Some points, one per row:
[54 16 17 -8 24 -25 21 24 -78 -78 -71 -70]
[-127 -29 -7 46 9 2 33 17 -23 -6 29 23]
[47 15 1 -15 10 0 8 -37 7 19 26 15]
[60 7 -8 -9 0 -40 10 21 -11 46 7 16]
[-12 -24 0 2 -20 20 -9 1 -2 4 12 18]
[-6 -20 13 -7 -8 15 -2 -11 16 14 -65 -63]
[127 72 26 -12 8 -58 26 15 5 4 40 0]
[-11 -27 -5 3 -11 15 -14 13 2 -1 4 16]
[-72 -22 -6 -4 -21 39 -21 29 -15 18 0 19]
[47 31 -8 -11 10 -20 -11 22 15 16 8 22]
[-6 -19 14 -8 -8 15 3 -14 16 17 -71 -70]
[-17 -8 -10 -5 21 41 -1 39 38 -1 11 25]
[-83 -10 -5 -3 24 -30 36 -73 -72 -72 -71 -70]
[11 1 -5 -4 17 -7 -13 22 18 -2 8 22]
[16 4 -4 -31 7 -10 24 -78 -2 28 18 -5]
[-12 -23 -3 2 -33 20 -14 10 6 -3 11 21]
[-8 -16 13 -3 10 15 9 6 8 6 18 24]
[-2 5 -6 -1 11 -11 -18 26 8 -9 6 19]
[42 17 -15 -52 6 -27 15 -99 -6 74 0 -32]
[1 -21 0 3 -11 11 -13 6 -4 -8 4 16]
[-127 -41 -7 17 25 -13 30 28 -24 -1 8 19]
[-9 -14 -3 20 -19 20 -23 -8 8 -4 5 15]
[-10 -18 -3 11 -13 20 -6 2 -78 -78 -71 -70]
[53 23 3 -12 15 -21 14 8 15 -78 -71 -70]
[-2 -2 -6 0 29 0 -15 39 37 -11 3 18]
[97 85 23 -8 4 -59 44 15 1 -11 -64 -62]
[-88 -18 -6 20 -25 42 -28 21 -1 12 5 22]
[-68 8 -12 21 8 -12 -1 26 -6 -2 5 20]
[26 -25 -5 -15 -1 -13 3 2 -10 23 22 20]
[2 -4 -14 -2 23 -8 8 8 9 0 22 23]
[85 31 27 -12 12 -37 14 -81 -78 -78 -71 -70]
[-11 -15 -3 24 -21 21 -26 -5 9 -6 12 22]
[25 23 -21 4 18 -18 23 -16 -78 -78 -71 -70]
[62 23 -5 -23 12 -8 16 -51 2 24 30 4]
[-63 -8 -4 8 19 81 -35 28 41 -15 4 16]
[-13 -26 -3 2 -36 16 -12 8 2 -2 12 22]
[-3 -8 -16 -1 24 -7 8 9 10 -2 23 23]
[12 7 11 -11 16 1 9 3 20 13 19 18]
[-10 -15 -10 33 -36 26 -50 21 4 -10 -3 13]
[59 35 -8 -3 15 3 10 28 44 13 4 20]
[19 -7 -4 -20 6 7 12 -39 -1 16 -71 -70]
[0 -1 -11 -31 8 -11 25 -84 -8 16 11 -11]
[-53 -17 -6 -6 -13 46 -5 29 -1 26 3 18]
[-14 -25 -3 3 -31 18 -12 11 5 -3 11 22]
[-103 -50 -6 14 -5 -7 27 12 -32 0 26 28]
[37 14 -14 -45 3 -23 9 -88 -4 67 -6 -35]
[-24 -8 -7 14 30 35 -37 33 42 -17 2 17]
[-3 -9 34 -13 9 21 15 -48 -1 9 41 19]
[71 1 21 -45 -7 8 7 -83 1 80 19 -23]
[-93 -23 -10 33 31 -30 50 22 -17 -4 -64 -63]
[20 36 7 32 10 19 -10 16 -72 -72 -64 -62]
[-113 -54 -10 17 -5 -9 28 17 -34 -2 25 29]
[46 12 3 -16 9 2 8 -36 6 20 26 15]
[-107 8 -10 66 29 51 -24 32 37 -16 2 17]
[-8 -16 -9 -10 2 -78 8 24 -25 12 12 21]
[127 73 26 -11 6 -71 14 6 11 46 8 0]
[-12 -22 -11 23 -25 26 -24 20 3 -6 5 22]
[0 42 -19 27 24 34 -13 37 67 -13 7 23]
Then 22 other points, each followed by its number:
[-127 -38 -6 59 -7 45 6 28 -20 -5 11 24] 0
[-8 -32 -8 8 -40 46 8 12 2 18 10 28] 1
[-59 -19 -6 -4 -14 45 -2 26 -6 26 6 18] 2
[-19 0 -6 -4 25 3 7 24 25 8 12 23] 3
[-41 14 -10 51 19 39 -37 20 56 -14 8 22] 4
[-6 -14 -12 2 8 12 13 -26 0 -2 40 22] 5
[-9 -20 -5 8 -26 17 -26 6 2 -6 15 -70] 6
[-22 -27 -1 2 -20 18 -7 3 -5 3 13 19] 7
[-7 -15 -11 21 -21 13 -21 16 3 -5 6 20] 8
[-9 -17 11 -13 -9 -10 11 -13 -5 83 27 -3] 9
[-10 -37 -4 -10 -27 24 -9 14 1 2 1 15] 10
[-89 -9 -5 -5 29 -35 43 -81 -78 -78 -71 -70] 11
[89 59 8 -4 8 -31 6 24 38 6 8 19] 12
[40 33 -10 -10 10 -18 -10 23 17 15 8 22] 13
[-10 -22 31 -7 0 14 4 0 14 6 15 22] 14
[123 30 41 -18 6 -76 6 -5 -78 -78 -71 -70] 15
[12 -12 -5 -20 -1 14 10 -64 -2 20 25 17] 16
[-13 -7 -10 -30 -16 -14 10 -66 -1 68 -4 9] 17
[-44 3 -7 11 -2 113 -32 -81 -78 -78 -71 -70] 18
[-5 -15 -3 14 -11 13 -12 12 20 0 4 15] 19
[-9 -12 -3 24 -1 19 -26 13 26 -6 7 21] 20
[-82 -10 -3 -4 26 -31 39 -76 -71 -71 -64 -62] 21
Which two of these numbered points are nearest to each point below by angle, seen from the average point of the first points? Their numbers follow each, nearest first.
[-7 -11 11 -14 -5 -12 14 -18 -2 86 30 -5] > 9 17
[-10 -34 -4 -7 -23 17 -18 22 -14 -2 6 16] > 10 7
[88 58 8 -11 6 -32 7 23 37 12 6 17] > 12 13
[-72 -23 -5 -8 -24 36 -19 29 -19 22 0 19] > 2 0
[-12 -7 -8 -29 -15 -11 10 -64 -2 56 -10 2] > 17 16
[93 42 6 -11 12 -50 12 -75 -72 -67 -63 -64] > 15 11
[127 82 27 -13 6 -74 11 9 12 63 15 -18] > 12 13
[-96 -18 -7 20 -25 44 -29 24 -2 13 4 22] > 2 0
[-3 -3 -4 -1 26 -1 -13 34 34 -3 5 16] > 3 20
[91 42 1 -11 12 -52 11 -81 -78 -78 -71 -70] > 15 11
[-49 -14 -5 -13 24 -66 23 -73 -74 -72 -71 -70] > 11 21
Now 22 new points, numbered from 0 again:
[-2 -17 39 -14 -8 10 11 -23 -3 32 27 18] 0
[-91 10 -7 76 18 94 -68 23 60 -25 4 19] 1
[-95 -35 -10 -7 -12 12 -6 29 -42 15 5 22] 2
[54 35 -24 -12 15 -103 25 -19 0 27 36 -3] 3
[-26 5 -9 3 28 -26 11 27 4 -8 8 21] 4
[-7 -22 -2 -10 -32 20 -12 -81 -78 -78 -71 -70] 5
[127 72 25 -13 3 -66 9 10 12 58 15 -14] 6
[127 105 27 -10 5 -116 17 -30 -2 55 29 -66] 7
[17 1 -5 -7 0 14 -4 -14 3 -78 -71 -70] 8
[-12 -21 -3 3 -33 21 -7 8 -7 5 10 23] 9
[0 -28 -6 -8 -25 19 -6 23 8 8 11 22] 10
[-6 13 -8 8 12 62 -27 27 44 -17 -5 11] 11
[-22 -21 -8 22 -36 20 -30 19 4 3 12 22] 12
[-11 -28 -2 3 -14 19 -7 16 12 -2 9 17] 13
[-42 21 -9 30 31 27 -4 28 42 -7 4 20] 14
[23 12 -6 -4 7 14 16 -38 -1 19 12 17] 15
[-6 -15 -11 2 6 12 13 -24 0 -1 38 22] 16
[24 17 -46 -13 41 -75 55 39 3 -3 54 12] 17
[88 58 9 -5 6 -31 4 27 38 6 6 19] 18
[-10 -16 -10 32 -39 26 -51 24 3 -10 3 20] 19
[-127 -57 -6 7 -10 -1 19 23 -31 -1 22 25] 20
[-14 -17 -6 28 12 13 -18 7 26 -6 14 23] 21
Which two of these numbered points are nearest to each point below by angle, seen from the average point of the first points? Their numbers follow each, nearest first.
[25 15 -9 -2 8 15 16 -39 -1 16 9 17] > 15 16
[-20 -36 -9 5 -3 18 -20 24 2 -8 9 22] > 13 12
[21 71 -22 -5 17 -14 19 58 64 -10 5 20] > 18 17
[-42 4 -4 -2 7 98 -28 27 49 -9 5 21] > 11 1
[-7 -20 -6 10 -30 19 -29 -81 -78 -78 -71 -70] > 5 8
[-10 -30 -2 0 -14 16 -41 21 -78 -78 -71 -70] > 5 8
[-10 -11 2 26 -5 18 -20 -15 24 -4 16 24] > 21 1
[17 6 -4 -1 18 -8 -15 21 11 -11 2 14] > 18 4
[-59 -8 -7 16 39 -24 16 24 -1 -9 13 20] > 4 20
[32 19 2 -6 15 -18 16 9 12 -72 -63 -62] > 8 5
[-6 -13 -8 -7 4 -70 5 24 -18 10 11 20] > 17 3
